Look-ups in named tables: a row name and a column name give one cell, copied from the table.

Norak =
columns: Ponaso, Buladag, Nor, Sofes, Gamoni, Mugi, Fof, Zeg, Kovusu, Borokas
Noriro: [0.66, 0.71, 0.84, 0.70, 0.83, 0.79, 0.61, 0.66, 0.69, 0.79]
Lapa: [0.68, 0.69, 0.94, 0.66, 0.86, 0.84, 0.77, 0.81, 0.60, 0.63]
Gak: [0.69, 0.70, 0.66, 0.63, 0.74, 0.57, 0.56, 0.67, 0.55, 0.80]
Rasu: [0.69, 0.70, 0.70, 0.75, 0.71, 0.72, 0.81, 0.81, 0.81, 0.61]
Papaged: [0.70, 0.71, 0.79, 0.71, 0.86, 0.71, 0.56, 0.77, 0.27, 0.72]
Ton: [0.64, 0.72, 0.60, 0.66, 0.55, 0.72, 0.81, 0.38, 0.78, 0.72]
Lafafa: [0.70, 0.68, 0.62, 0.71, 0.61, 0.73, 0.89, 0.76, 0.56, 0.54]
Nives: [0.69, 0.69, 0.70, 0.68, 0.62, 0.80, 0.73, 0.19, 0.59, 0.86]

What is the Buladag of Rasu in Norak? 0.70
What is the Sofes of Noriro in Norak? 0.70
What is the Nor of Gak in Norak? 0.66
What is the Zeg of Lapa in Norak? 0.81
What is the Kovusu of Lafafa in Norak? 0.56
What is the Buladag of Papaged in Norak? 0.71
What is the Nor of Noriro in Norak? 0.84
What is the Zeg of Lafafa in Norak? 0.76
What is the Ponaso of Nives in Norak? 0.69
What is the Gamoni of Lafafa in Norak? 0.61
What is the Fof of Nives in Norak? 0.73
What is the Gamoni of Noriro in Norak? 0.83
What is the Sofes of Lapa in Norak? 0.66
What is the Mugi of Papaged in Norak? 0.71
What is the Borokas of Papaged in Norak? 0.72
What is the Mugi of Gak in Norak? 0.57
What is the Kovusu of Papaged in Norak? 0.27

Table Vev
         Rotapi  Loronab  Subep  Pof  Zifi
Tezufal     122       62     46  128   213
Dakuvan      94      207    170   95    78
Bosop       228      193     91   51   122
Buf         230      134     71   50   145
Lami        217       94     60   61   175
Fimav       220      206    100   57   113
Pobu         79       58    146  215    92
Doz         104      213    157   90    79
Bek         115      217    147   87    79

Rotapi of Doz: 104
Pof of Buf: 50
Pof of Doz: 90
Pof of Bek: 87
Pof of Bosop: 51
Loronab of Bosop: 193
Loronab of Doz: 213
Rotapi of Bek: 115
Zifi of Doz: 79
Subep of Pobu: 146
Subep of Bek: 147

Nazuvuz =
         Takeg  Bevatol   Tupe
Bil      -4677      398  -7188
Simov    -6730     4383  -9526
Tufemes   1051    -4890   6801
Nubu     -8546     3400  -6762
Kuf       6532    -5408   5257
Lozado   -5530      873   -613
Geruf    -6586     1307   -730
Taref    -5385      996   -760

What is the Tupe of Taref in Nazuvuz? -760
What is the Tupe of Simov in Nazuvuz? -9526
What is the Tupe of Bil in Nazuvuz? -7188
What is the Bevatol of Kuf in Nazuvuz? -5408
What is the Takeg of Simov in Nazuvuz? -6730
What is the Takeg of Geruf in Nazuvuz? -6586
What is the Bevatol of Lozado in Nazuvuz? 873
What is the Takeg of Kuf in Nazuvuz? 6532
What is the Takeg of Lozado in Nazuvuz? -5530
What is the Tupe of Nubu in Nazuvuz? -6762
What is the Bevatol of Geruf in Nazuvuz? 1307
Which row has the largest Bevatol? Simov

Rovukuz =
,Nef,Bolilel,Zako,Neme,Kudilop,Suduzef,Vezi
Pum,103,176,163,33,246,205,158
Valeni,138,69,190,126,91,139,221
Pesogav,195,32,192,101,93,138,243
Pogi,149,50,200,123,98,154,227
Givitud,161,144,120,158,145,141,153
Sen,185,8,180,108,126,144,223
Lurune,125,171,188,23,222,165,177
Nalu,111,166,179,24,218,174,155
Vuke,146,175,174,37,232,187,190
Zatof,159,53,184,120,103,158,208
Ruzisid,137,153,128,155,160,152,145
Vosipat,155,55,206,131,82,139,228
Lini,152,142,86,142,142,143,166
Diz,95,150,180,37,217,167,150

Lurune, Kudilop => 222
Ruzisid, Bolilel => 153
Diz, Bolilel => 150
Givitud, Nef => 161
Pogi, Zako => 200
Pum, Vezi => 158
Zatof, Bolilel => 53
Nalu, Suduzef => 174
Vuke, Zako => 174
Vosipat, Vezi => 228
Pum, Zako => 163
Pogi, Bolilel => 50
Valeni, Nef => 138
Pogi, Vezi => 227
Which row has the largest Vezi? Pesogav

Table Fopoz
	Gimopa	Tafe	Gatozuz	Dak	Guf	Sep	Bip	Mib	Pefu
Kosibor	-4.01	5.35	-5.38	-5.65	4.88	-6.47	4.55	2.01	-7.06
Rem	5.46	3.34	-4.15	-5.11	-3.08	-4.97	4.34	-6.89	-2.04
Nanal	-2.92	-0.43	2.83	-0.24	-7.10	4.44	-1.80	-6.56	-7.04
Rusaka	4.16	-0.01	-2.11	0.35	-3.23	-6.87	3.26	2.67	-4.23
Pavok	0.63	-5.53	-0.17	-0.60	5.39	0.08	-6.60	-2.05	-5.26
Lik	-7.01	-6.01	3.29	-7.74	1.69	-3.33	-3.48	-2.33	1.23
Kigi	-5.87	-0.21	-1.87	4.15	1.07	-5.62	-7.00	4.12	3.28

Tafe of Kosibor = 5.35
Dak of Rem = -5.11
Gimopa of Nanal = -2.92
Gatozuz of Pavok = -0.17
Guf of Nanal = -7.10
Bip of Pavok = -6.60
Dak of Rusaka = 0.35

Fip:
columns: Gos, Pem
Todufo: [638, 873]
Zufu: [667, 645]
Sev: [635, 538]
Napabu: [529, 539]
Vuvidav: [698, 830]
Lurure: [697, 698]
Pesama: [492, 388]
Sos: [501, 501]
Gume: [376, 139]
Bivil: [392, 97]
Doterek: [630, 723]

Doterek, Gos => 630
Gume, Pem => 139
Vuvidav, Pem => 830
Pesama, Pem => 388
Bivil, Pem => 97
Sos, Pem => 501
Zufu, Gos => 667
Pesama, Gos => 492
Sev, Gos => 635
Sos, Gos => 501
Lurure, Pem => 698
Sev, Pem => 538
Todufo, Pem => 873
Zufu, Pem => 645
Todufo, Gos => 638
Lurure, Gos => 697
Napabu, Pem => 539
Vuvidav, Gos => 698
Gume, Gos => 376
Napabu, Gos => 529
Which row has the largest Gos? Vuvidav

Kare =
        Dep  Gunifo
Rezof   130      33
Biv     125     212
Novem   148      41
Vidume  101     188
Vode     93     121
Rusiza  153      75
Gub     121     216
Pusuga   89     165
Dokubo  100     173
Domir   143      47
Momodo  167     108
Sez     106     158

What is the Gunifo of Gub in Kare? 216
What is the Dep of Domir in Kare? 143
What is the Gunifo of Pusuga in Kare? 165
What is the Gunifo of Sez in Kare? 158
What is the Gunifo of Vidume in Kare? 188
What is the Dep of Rusiza in Kare? 153
What is the Gunifo of Rusiza in Kare? 75
What is the Gunifo of Biv in Kare? 212
What is the Gunifo of Rezof in Kare? 33
What is the Gunifo of Novem in Kare? 41
What is the Dep of Rezof in Kare? 130
What is the Dep of Momodo in Kare? 167
What is the Gunifo of Dokubo in Kare? 173
What is the Dep of Vidume in Kare? 101

Fularo =
,Gulofe,Gik,Sokelu,Foro,Kepaf,Nerari,Fafesit
Zapo,162,161,120,127,115,131,134
Zor,106,147,103,112,109,134,118
Tikul,139,132,140,138,138,135,137
Naden,137,128,136,148,121,135,137
Ped,136,136,133,137,129,136,135
Fiden,144,144,138,143,136,139,142
Gamit,162,150,134,138,125,132,140
Gid,148,123,144,169,107,135,142
Fufop,194,208,81,99,73,118,117
Laro,117,116,152,147,155,142,141
Fas,143,136,130,143,113,133,134
Gogu,82,150,112,60,196,135,116

What is the Gulofe of Fiden in Fularo? 144
What is the Kepaf of Gamit in Fularo? 125
What is the Foro of Fufop in Fularo? 99
What is the Sokelu of Fufop in Fularo? 81
What is the Kepaf of Gid in Fularo? 107
What is the Kepaf of Tikul in Fularo? 138
Row with the largest Gik: Fufop

